One turn sends every row of this set to another row. A few are shown first. Where does it send the rows asked after them?
los: [  4  -1   0  -6   5  -7   5 -17  14  16  -6   2   5   0  -7   3  -2  13
  -3  -1   3  -5  -1  14  -7 -15   0   3  -4   4   1  21  -8   6  10   4
   9  -3  -7  -4  -3  -9  -1  -6  -8   3   4   6  -6  -1   1  -9  -6]
nov: [-10   1 -10  -4  -9  -2  14  -3  12   1 -11  15   9   4  -2  -5   2   1
  11  -1   1   8 -10   1   1 -15  -6   5  -5   0   0   0  -6   1  10   1
  -7   1   5   4 -11  -5   1 -10  -4  -3   7  10  -4  -5   6   9  -9]
Tavuf: [ -7   4  -8   0  -4  -2   7   2   6  27  12  -2  -1   5  -8   1   0   9
   3 -20   0   2   2  -9  -2  -4   2  -4  -1  -2   5   8 -12  -3   2  10
   5   2 -16  -1   2   4   0  -4   0   5  -5   5  -3   6  -1  -6 -12]
bovig: [  7   3 -12  -9  -4  -1   4   1  12   4   7   3   1   6  -9   1  -2   8
  20  -2   2  -2   1 -10  -1   0  16  11  -2   3   8   4  -5  -7   5   6
  -3  -4   1   5   3   0  -6   4   3  -5 -11   7   4  -7  -2 -14   0]
vila: [  3 -13  -5  -8   7 -11  -1 -14  14   4  -1   6  13   9 -15   6   3   7
  12  13   3   5  12  -9   7 -11   0   2   9   1  -1   6  -8   3  -8  -9
   8   0 -14  -3  -2   3   0  13  -1 -12   1   3   0  -1   2   1   2]
pitu: [  5 -14  -3  -5   5   1   0 -12   0  -4  -7   3  20   7  -5  -4   3   1
   7   0   9   6   0  -2 -13   0 -12  -4  -3   0  -8   7 -16   1   0 -10
  -4  -1 -14  -4   0  14  -1   8   9  -7 -10   2  -6   6   6  12  -5]
Tapeg: [ -4 -14  -5  -5   6 -10  -3 -15   3  19   6   5   9   6  -8  -1  -1   7
   7  13   2   3   8  -2   0 -11  -6  -1   2   1   4  11 -19  11   2 -14
   7  -5 -21  -1   0  -1  -3  -4  -6   0  -9   0  -8   2   0   9 -10]
pemo: [  2 -22  -7   0  -5   1  -1  -4   6  -3  -8  -3   4   6  -8   0   2  21
   6 -18   0  -6   0  -5   1 -10 -13   4  -2 -14   3   8 -11  -1   2  -8
   5   4 -15   1   3  -7  -3  -2   0   0  -6  16   2   8   3 -10  -6]
difal: [  1 -14  -8   3   0  11  -1  -1   8  12   5  -7  10  12  -5   1  -1  -8
   2  11   6   1  -2   1  -4  -2   8  -7   1 -11  -4  10 -15  -3   3   4
   5   0  -1   5   1  18   2  -6   1  -6  -3  17  -2   7   9   2   2]
rugik: [  1 -15  -4   1  13  -4   3 -17   2  -1  -5   5  16   9  -2  -7   0   6
   6   2   8   9  -1 -11  -3  -1 -16  -2   4   5   6  -1 -12   6  -1  -2
  -8  -3 -11   1   4   2  -8   5   9  -3  -3   0  -3  13  10  16  -1]
Nagos: [  1   5  -5  -4  10  -7  -2   5   4  17 -12   4  14   7  -4  -3   0   9
  13   7   5  -8   0  -1  -4  -9  -7   1  -1   1  -5   7  -9   1   4  15
   8   5 -12   0   2  16  -5  -8   4  -4   2  -6  -1   4   5 -17   1]
sizu: [-25   3  -4   0   6   6  10 -14   3  13   8   4   4   6 -10   0  -1  -7
  13 -10   4   4   0  -5  -2  -3  -1   5  -6  -3   9   6 -10  -1   1  21
   3   6  -5   3   1  10  -2   3  -1   0  -7   5   4   5   1   0  -2]
Ruvu: [ -3   6  -5  -2   2  -4   8  -7  -7  -9  -9  -4   4  -1  -1  -4  -8   2
   6  -4   1   9   8  -5  -4   1   2   3  -9  -7   1   9 -14   4   3  -3
  -6   5   6   3   1   6  11  -5   0 -10 -12   7   0   1   5  17  -6]
Lag: [  6  -3  -9  -6   1   3   3  -6  10  12 -12   8  14  11 -11  -6  -6  18
  12  -3  12 -10  -4  -9  -2 -15   5   0   0   3  10   0  -6   6   6   9
   7  -9 -10   7   7   4  -5 -11   3   3   0  -5 -13   1   4 -12   1]
nizu: [  3  -3   2 -10  -4   3   0  -4  17  -5   1   4   6  -4 -18  -6  -5   7
   1   2   1   3   0  -9   9 -15   4  -7  12  -1   5   7 -15  -1   9  -3
  10   6 -13   8  -2   8  -4  -6  -2 -11  -4  11   5   3   3   6  15]
kolok: [ -3  -3   0  -9  -2  13   8  -3   7   3  -3   6   7   1 -16  -9   6  12
  15  -8   9   7  -8   2  -3 -13  12   8  -1   1   9  -2  -7   4  -2   3
   2  -1   2  -4  -1  -2  -1   4  -1 -14 -14  -1   9  -5   1  -1  -2]
zez: [-12  -1  -6  -6 -13   7  18   3   5  -5  -3   6   6  -2 -12   1  -5   4
  14  -7  -2   9  -5  -3   1 -18  -1   4   1   4  -3  -1  -5  -1   4   7
   1   4  -1  12  -4  -3   2  -1  -5  -8  -2  14  -8   7   2  14  -6]
Bapug: [ -1   8  -8  -4   1  -2  11 -13   2 -18  -6   0  15   6  -9  -2   1  11
  -2 -10  -2  10   6  -3  -1  -5   6  -6  -6  -5   1   5 -13   0   4   1
   6  -4   8  -5   2  -3   2  -7  -2  -5   0   3  -3   5   6  19  -5]
tata: [ -6  -8  -5  -6   3  -3   6 -12  18  17  -8  12  13   0  -3  -1   1  21
   5   6 -14   6   0  -8  -5 -18   7   4  -8   3  -3   8 -11   1   3  13
   9   1 -12 -10   2  -4 -14  -5 -11  -1  -4   7   5   4   3 -10   0]
nura: [  2  -8 -11   0   2  -5  -4  -2   3  -5   3  -6   6   4   5 -10   1  13
  12  -2  -5  -8  -6 -10  -1  -5 -11   8 -14  -7  -3   5 -15  -6   5  -6
  -1   4 -11   0   0  -6 -17  -9  -4   6  -5  15  -2   9   4  -9   0]
Bez: [  5  14  -7  -2   4  -2   8  -2   4  31  16   0   0   6 -10  -1  -3   9
   2  -7   4   0   3  -7  -1  -6 -16  -2  -3  -6   4   7 -12  -2  -3   6
   4   4   0   0   1   4  -2  -6  -5   0  -8   8  -3   7   6  -7   0]
Sodu: [ -2 -13 -10  -1  -4   6  -3 -10  16  -1 -10  -8  11   4   5   2   0  16
   5  -4  -2  -3   7  -6   0   0 -12   5  -9 -10  -2   2 -13 -12  -1   5
   4  12  -6  -2   8  -4  -9   8  -5   3   2  12   5  11   2  -5   4]
Nem: [ -5   0  -4  -6   0  -5   4  -6  17  13 -10  -2   8   1  -2  -1   1  11
   3  -3  -7   2   1   6  -6  -7   8   6   5  11   4  20 -11   0  10   4
  10   1  -7  -8   5  -8  -6  -4  -3  -2   7  -3  10  -2  -2 -11  -6]
Tudiv: [ 11   6  -6  -7   1  -1   3  -7  14   4  -1   2   4   5 -13   7  -5  14
  14   4   2   3   8  -6  -8 -16   8   9   1   5   3   3  -6  -1  -5   6
   5   3   7   4   8  -3  -8  10   7  -7 -12  17  -5   0  -3 -11   2]
zipu: [ -2  -9  -6   0   4  -9  -9  -7  18  12  -7  11   8  12   1  -5  -3   6
  -4   8   1  14  -8  -4   6  -9   3  -5   0   2  10  -2 -16   5   5   2
   0   2  -8  -1  -5   1  -5 -19   5   1  -7  15  -3  10  -2   5  -4]
Tif: [  1  -5 -15 -11   3  -5   3 -12   8  15  14  -1  18  14 -11  -3  -3   2
  11  12   4   1   4 -12   0   0  -4  -6  -2  -3   2   2 -13  -3 -11  -8
   5  -7  -9  -1   2  10  -4   5  -8  -4  -5   2 -11   6  -1   6   3]
zif: [-15   2   0  -2   5   1   8  -8   3   7   0  12  11  -1  -7 -12  -5   3
   4  -2  -1  16  -8   0  -8 -11   4   7  -3   2  -2   9 -11  -4   6   1
  14   0  -5 -13  -6  -2  -7 -11   4   4   3  -2  -2  -4   1 -11 -10]
zumeg: [  4  -9  -2  -3   8   4   0 -18   3 -12   3   9  17   6 -12   0  -2   3
   5  -3   5   9   0 -14   0  -2 -15   0  -2   7  -8  10 -15   1   3  -7
   3  -5 -18   0   0   5  -3   0  -2  -2  -6  -3  -2   9  11  14   4]
Fon: [ -1   1  -5   1  -3   9  -4  -4   4  16  -9   4   6   6 -11   8  -3  17
  10  -3   4  -1  12  -9  -4 -18   2   6  -2   8  -2   2 -14   2   5  15
  12   4 -16   9  11  14  -4  -5  -4  -1 -12  -5  -5   6   5  -5   3]
sunul: [ -1   3  -3   0   7  -8  19  -8  -4  -9  -3  -3   9   5   0  -2  -3   6
  -2  -6   2  11   6  -4   7  -1  -3   1   0  -8   7   3  -9   5   7   6
   1   4  -1  -4 -13   0  12  -4   9  -3   2   5  -5   9   9   9 -10]
sali: [-14   6  -9  -2  -7  11  15   7   5   5  -3   6  12   6  -4   3   1  -5
  13   1  -4   8  -1   0  -2 -10 -14   0   0  -4  -8   7 -14   0   7   6
   3   7   7   3  -4  -2   3  -6  -2  -6   3  10   2   7   6  10 -13]
daf: [ -7 -15  -8  -3  -2   6  16  -8   8  30   2   8  10   7  -8   0  -2  13
   6  -3  -1  -2   2 -12  -6  -7  -2  -3  -2 -17   4   8 -10   2   3  14
   4  -2 -12  -3   1   4  -2  -3  -3   1  -7  12   0   3   7 -15  -6]
zaze: [  6  10  -3  -2   1   9   4  -6   4  -7 -14   3  -4   6  -6  -3   2  29
   8   0   3   5   4   1   3  -8  -4  -1  -2 -12   5  12 -12   4   2  -7
   5   0 -14   0   2   2  -4  -5  -4  -7   4   7   2   5   3  18 -11]
vef: [ 16  -5  -8   7   0  -1   0 -11   4   0  -1  10  -8   6 -14   0   2   3
  -8  -5   1   4   6  -6 -10  -9 -11  -4  -8   0 -11   1 -10   0 -10   4
   1  -1  -6  -3   4   7  -5 -13   2  -4  -3  15  -9   3   3   8 -10]
deteg: [  2  -4  -7 -13  -1  -1  11   0   8   9   2   9  10  -1 -14  -6  -1  13
  21   3  -8  -6  -3 -14  -5 -13   4   5  -3  -8   0  13  -9   2   0   7
   2   1  -9   1   3   6  -9  -2  -4 -12 -17  13   8   0   1 -17   6]
bar: [  0  10 -12  -1   4   3  10  -5  -2  -5  -8   0   0  19  -2  -2  -9  22
   5   5   0  12  -1  -4   1   2  -8   4  -4  -9   4   6  -9  -4   3  -3
   7  -4 -12  -4  -7   7  -8 -11   1  -1   3  13 -14  14  -1   7 -12]
fomo: [ 13  -5  -1  -6   5   1   7  -9  10   2 -15  -1  -2  -1  -6  -8 -10   5
  -9   2  -2  -3   0   1  -5  -2 -20  -4  -1  10   3   5 -10   8  -8   4
   2   7  -5  -4  -1   1  -1  -4  -1 -14  -2   9  -1  12  -5   7  -3]
viv: [ 21  -4  -7  -2   3  10  12 -17   9 -12   4   6  -1   5  -8  -1  -2  -2
   0  11   0  -9   7  -4  -2  -4 -14   1  -3   1   7   6 -12   3   7  10
   5  -3  -1   2   1   1  -9  -4   6  -2   0  11  -4   6   5   5  -3]
mut: [ -1   9  -8   1   2   6   8 -13   4  -8 -14  -8  -2  16  -2   2  -3  13
  12   4   4   2   6  -6   1   2  -2  10  -4 -11   1  14  -5   1  -7   3
  -3   4 -10   4  -1  13   0  -1  -4  -8   9  16  -2   7   5  10  -1]

Bez goes to los
Tavuf goes to Nem
Now find these:
vila goes to Tif
mut goes to bar
deteg goes to daf
sunul goes to Bapug
Fon goes to Nagos
zumeg goes to pitu
viv goes to vef
nura goes to pemo
sizu goes to zif
nizu goes to difal
sali goes to nov

One turn sends every row of this set to another row. A few are shown first. Where does it send the rows asked after them?
Subun: [ -2   1   4  -4  -3   1  -2  -4  -1   4   0   3  -5  -2   2 -13   5 -12
   3 -16   0   6   6   5  -2   2   2   7  13  -7   1   0  -8   4   5   8
   2 -16 -12  11  -3   0  12  -1   2  -2   4]
Bomov: [  4 -19   7   2  -2  -4  -7  -4   1   5   4   0  -9  -2  -4 -14   8  -9
 -12 -16  -5  -2   6   9  11  10   0  -3  -1   1  -6  -5  -3  -6  -5   3
  -8  -4 -15  -6  10  14   1  10  -3   0  -4]
nur: [ -4  -3   1  -1  -1  -1   1  -8  -4   3  -4   2  -4   0  -1 -14   4 -15
   5 -13   0   5   5   6   0   2   2   5  13  -9   1   4  -8   1   6   5
   1 -12 -14  13  -6   1  13   2   0  -5   2]
Siz: [ -2  -7  -1   0   0  -1  -1   9  13   4   2   2   4  -6 -11   7   7  -4
   1  -1   0  -3  -2  -6  -1  -4  -1  -7  -3  -8  -5  -7  10  -3  -3  -4
  13  10   4  -9  -4 -10   5  11  11   0  -9]
rebut: [ -2 -21   4 -10   3  14  -1  -1  -2   8   3  -2   0   1   5   0  12   1
   3  -5  -1   2  10  -5   1   8   5  -4  -3  -6   2   0  -4  -4  -3   7
   3   8 -16   6   1   7   2   5   7 -13   0]
somi: [ -2   1 -13   1   3   3   6   9   2   0   9  12  13 -10  -6  -2  -1  -2
  -4  14  -1   2  -8   6  -2  -8   2   3   2  -9   6   4   1   1  -9   0
   8  -2   8   3  -2  10  -4   7   0   4 -13]
Kimuf: [  5 -13   7   1  -9  -4  -6  -4   0   2   3   4 -12   2  -3 -16   7  -6
  -8 -14  -5   2   2   8  14  10   5   4  -5   2  -6  -4  -8   1  -6   0
  -8   1 -14 -13   9  11   0  10  -1  -2  -6]
Rubut: [  3   1  -2  -3  -4   3   4   2  -2  -5   7   2   3  -8   1  -3  -7  -6
  -5   4   1   7   3  13  -6   3   2  15   5  -6  11   6 -15   7  -2   0
  -4 -11  -2   8  -4   8  -4  -2  -5   8  -3]
Naden: [ -3  -3 -12   3   3   5   6   4  10   1   5   6  11 -11  -9   3  -1   0
  -3  12  -1  -3 -10   1   0  -9   3  -3  -1  -7   1  -1  11  -1  -6   1
   9   5  11   0   0   1  -1   9   2   5 -14]
Diz: [ -2   3 -11   0   1   4   9  10   2  -8   7  11  13  -9  -7   2   0   2
  -4  12   1   4  -6   5  -2  -5   3   4   1  -8   6   3  -5   0  -9   0
   5   1   8   3  -3   8  -7   7   0   7 -13]
kikul: [ -4   0   6  -3  -5  -1   3  -2   2   4  -2   1  -5   3  -2  -9   3 -10
   8 -15  -2   7   2   9  -3   3  -3  12   7  -9   1   2 -11   2   6   9
  -5  -7 -15   3 -11  -3   9  -2  -3  -1   2]
parod: [  0  -4   3   0  -1  -1   0   9  11   0   4   3   2  -7  -9   9   7  -2
  -1  -3   4  -1   1 -12   1  -2  -1  -8  -4  -4  -2  -9   6  -3  -4  -4
  14   9   5  -5  -2  -8   5  10  14   4  -7]
Nik: [  1   1  -5  -2  -4   1   8   2  -3  -5   9   2   6  -6  -3  -7  -6  -4
  -4   3  -1   7   0  16  -5  -1   2  18   6  -7   9   9 -13   8  -1  -4
  -4  -7  -5   6  -3  10  -1   0  -4   4  -4]
ges: [ -5  -8  -3   6  -3  -7   2   0  -5   5  -3 -10  -4   0  -2 -10  -3   1
   6   1   6 -10   0 -13   8   8  -5   1   3   4 -15  -5   3  -8  -3   8
   8 -16  -2  -4  15  -4  -5   6  -4  -4   5]
Vilus: [  5 -17   6  -1  -4  -3 -11  -5   2   4   2   0 -12  -4  -1 -12   8 -11
 -12 -16  -3   0   7   8   8  12   5  -3   1   0  -7  -6  -4  -4  -5   4
  -7  -5 -12  -9  11  11  -3   8  -4   2  -4]
Fezog: [  0  -4  -9   3   3   7   2   1   7   4   2   7   8 -11  -6   3  -2  -4
  -3  15   0  -2  -9  -1   3  -6   4  -5  -2  -5   5  -2  11   0  -8   4
  11   1  16   4   0  -1  -2   8   2   7 -13]
Golat: [ -1  -5   1   8  -3  -9   0  -3  -6   1   2  -4  -8   0  -4 -17   5  -2
  -4 -11   0  -4   2  -4   8  12  -1  -3   4   9 -14  -3   1  -9  -1   6
  -6  -9  -4 -10  17   4  -5   7  -4   6   9]
dukop: [ -5  -4   1  -1  -2  -2   5  -6  -2   3  -5   1  -3   3  -4 -12   2 -12
   7 -13  -2   5   1   9  -1   3  -2   9   9 -10   1   6 -10   1   7   6
  -4  -7 -17   8 -12  -1  12   2  -4  -4   1]
befe: [  3   1  -7   0   3   8   1   9  -1   2   5   7   8  -9  -2   1   0   0
  -5  16   0   3  -4   5   0  -3   1   0   2  -5  10   2  -1   1  -8   6
   6  -7  13   7  -3   4  -8   6  -1  14 -14]
Nevus: [  1  -2  -6   2   0   2   6   1  -6   0   9   1  10  -6  -4 -11  -6  -5
  -3   6  -6   4  -2  19  -3  -2   0  14   7  -8   9  10  -8   8  -1  -4
  -4 -10  -5   9  -1  12   2   1  -3   1  -4]
naran: [ -1   3   7  -4  -6   2  -1  -1   2   4   1   3  -6   0   0 -10   3  -9
   6 -17  -1   7   5   7  -4   3  -1  11  10  -7   1  -1 -10   4   6  10
  -2 -13 -12   5  -6  -2   9  -3   0   1   4]
kidil: [  0  -1 -11   1   4   6   1   8   0   4   6   9  12 -10  -3  -2  -1  -2
  -4  17  -1   1  -7   6   0  -6   0   0   2  -8   9   3   3   2  -9   3
   9  -8  10   6  -1   8  -6   7  -1   9 -14]
Romi: [  3  -3  -3   1   2   3   2  -1  -7   2   7   2   9  -8  -2 -10  -6  -8
  -6   7  -6   4   0  18  -3   0   0   9   8  -8  10   7  -7   7  -1   2
  -3 -14  -2  13  -1  11   1   0  -3   5  -2]
boda: [ -4  -4  -1   5  -4  -5   3   2  -3   1  -3 -10  -5  -1  -2  -7  -2   3
   5  -2   6  -8   2 -11   6   9  -2   1   4   4 -17  -9   1  -7  -2  10
   5 -14   0  -6  17  -7  -7   3  -4   0   7]
pefiz: [ -1 -15   4 -11  -2  17  -5   0   2  13   3   1  -3   3   5  -2   9   2
   6  -3  -5   4   5   1  -2   5   7   4  -5  -8   2  -3  -2   3  -3   8
   2   8 -14  -6   2   2   1   1   8 -16  -2]
pubov: [  3  -1  -5   2   0   8   3   1   6   0   4   7   5 -11  -4   6  -2  -2
  -4  14   4   0  -7  -6   3  -4   4  -4  -3  -2   8  -2   7   0  -9   4
  10   1  16   6   0  -1  -5   8   4  12 -13]
sofim: [  4  -1  -1  -3   0   4   1   0  -5  -1   6   1   5  -9   1  -4  -7  -9
  -7   5  -2   6   3  15  -6   4   1  10   7  -7  12   5 -10   6  -2   4
  -4 -15   0  12  -1   9  -3  -2  -5   9  -2]
tatom: [ -7  -8  -3   7  -5 -10   5  -2  -5   6  -3  -6  -3   2  -3 -10  -5  -2
   8   3   5 -11  -4 -13   8   6  -8   5  -1   1 -16  -4   2  -7  -4   7
   7 -12  -5  -8  13  -1  -3   6  -5  -8   5]
bini: [ -2  -3   1   6  -5  -9  -1  -4  -2  -1   2   0  -9  -1  -3 -14   1  -7
  -4 -11  -1  -5   1  -2   4  12   0   0   1   4 -16  -6   0  -9  -2   8
  -7  -6  -4 -16  18   4  -7   4  -6   3  11]
Vefos: [ -3  -4   0   6  -8 -12  -2  -6  -2   3   0   2 -11   2  -2 -15   0 -10
  -2  -7   0  -4  -4  -2   5  11  -2   5  -3   2 -14  -4  -2  -7  -3   5
  -5  -5  -5 -20  14   6  -7   5  -6   0   8]
Soved: [ -3  -9  -2   1   2   1  -3   5   8   8  -4   1   2  -5 -10   4   6  -8
   2   4  -2  -3  -4  -4   2  -2   1  -9  -3  -8  -3  -7  12  -1  -3  -2
  14   8   7  -8  -4 -13   6  12  11  -2  -9]
fofaz: [  5 -13   6  -3  -8  -2  -9  -5   2   1   1   2 -15  -1  -1 -14   8  -9
 -11 -15  -3   2   4   8  10  12   8   2  -2   1  -7  -7  -8   0  -5   2
  -7  -1 -11 -13  10   8  -4   9  -3   0  -5]
lekom: [  0  -8   0   9  -4 -11   0  -6  -8   6   2  -5  -9   3  -2 -20   5  -3
  -3  -7   2  -5   0  -7  12  11  -4   1   1   9 -12   1   1  -7  -1   3
  -4 -10  -6 -10  13   5  -5  10  -4   3   5]
gize: [ -5  -1  -1   4  -8  -5   5   2  -2  -2  -4  -6  -4   0  -4  -6  -6   2
   7  -2   4  -8  -2 -10   5   9  -1   4   0   2 -18  -9  -2  -6  -3   9
   4  -9  -1 -12  17  -6  -7   1  -5  -5   8]
duzom: [  2  -7   6   1   0   2  -1   5   5   2  -2   4   0  -5  -7   8   7  -5
  -1   1   3   0   1 -14   5   2   1 -10  -4  -2   1  -8   5  -2  -5  -2
  15   6   8   0  -3 -10   5  11  16   4  -7]
Gosik: [  5 -17   9   3  -6  -5  -4  -5  -2   5   4   2  -8   1  -5 -16   8  -6
  -9 -14  -6  -1   2   7  14  10   0   0  -4   2  -6  -3  -5  -2  -6   1
  -7  -1 -16  -9   9  14   2  11  -1  -2  -5]
vop: [  1 -10   2   2   2   3  -3   2   4   7  -6   3  -1  -4  -8   4   5  -8
   1   6   0  -2  -3  -9   5   1   1 -11  -3  -5   0  -7   9  -1  -5  -2
  15   6   9  -2  -4 -12   5  13  13   1  -8]
Lifi: [ -1  -1 -10   2   0   4   9   7  12  -3   9   5  10 -10 -10   6   1   4
  -2   9   3  -1  -8  -2   0  -8   2   0  -3  -3   3  -1   6  -1  -7  -1
   7   6  11   0  -2   0  -3   9   2   8 -14]
zugu: [ -2 -14   1 -14  -1  17  -7   1   4   9   6   0  -2  -2   6  -1  11   1
   3  -7  -2   4   9   0  -5   5  11   3  -1  -8  -1  -5  -2   0  -3   6
   4   6 -14  -4   5   4   0   1   7 -15   0]
loro: [ -1 -20   5  -9   0  15  -2  -1  -2  12   2  -1  -2   5   4  -2  10   1
   6  -1  -4   3   5  -2   2   8   4   1  -6  -7   4   1  -3  -1  -4   8
   1   9 -16   1  -1   5   2   4   7 -15  -2]
zov: [ -7  -4  -2   6  -8  -9   7   0  -2   1  -4  -4  -3   3  -5  -7  -7  -1
   8   0   4  -8  -6 -11   7   7  -6   7  -3  -1 -17  -7  -1  -6  -4   7
   5  -8  -4 -13  14  -3  -5   3  -5  -8   7]
ginid: [ -2  -8   0   8  -7 -13  -2  -7  -6   7   1  -1 -11   4  -2 -18   2  -8
  -1  -4   2  -5  -3  -5  10  10  -5   6  -3   6 -12   1  -1  -5  -3   2
  -3  -7  -6 -16  11   6  -6   9  -5  -1   5]
Gor: [ -2 -18   1 -12   2  15  -4   0   1   5   6  -2  -1  -2   5   1  12   0
   1  -8   0   4  13  -5  -4   7  10  -2   1  -7   0  -4  -3  -4  -3   6
   5   5 -16   3   5   7   1   3   8 -13   1]
nunen: [  1   0  -5   1  -2   5   7   5   9  -4   7   7   6 -10  -5   8   0   3
  -4  10   6   1  -6  -7   2  -5   3   0  -4   0   5  -1   4  -1  -7   2
   9   4  13   2  -2  -1  -5   8   4  12 -14]
kono: [  2   3  -8   0   1   7   7  10   0  -5   5   9   9  -8  -4   4   0   3
  -5  13   2   4  -4   4   0  -2   3   2   1  -5   9   1  -6   0  -8   4
   4  -1  11   5  -4   4  -9   5  -2  13 -13]

kono goes to kidil
ges goes to zov
Now find these:
loro goes to zugu
Soved goes to parod
Rubut goes to Romi
Vefos goes to Golat
Fezog goes to Lifi
Bomov goes to Kimuf
dukop goes to naran

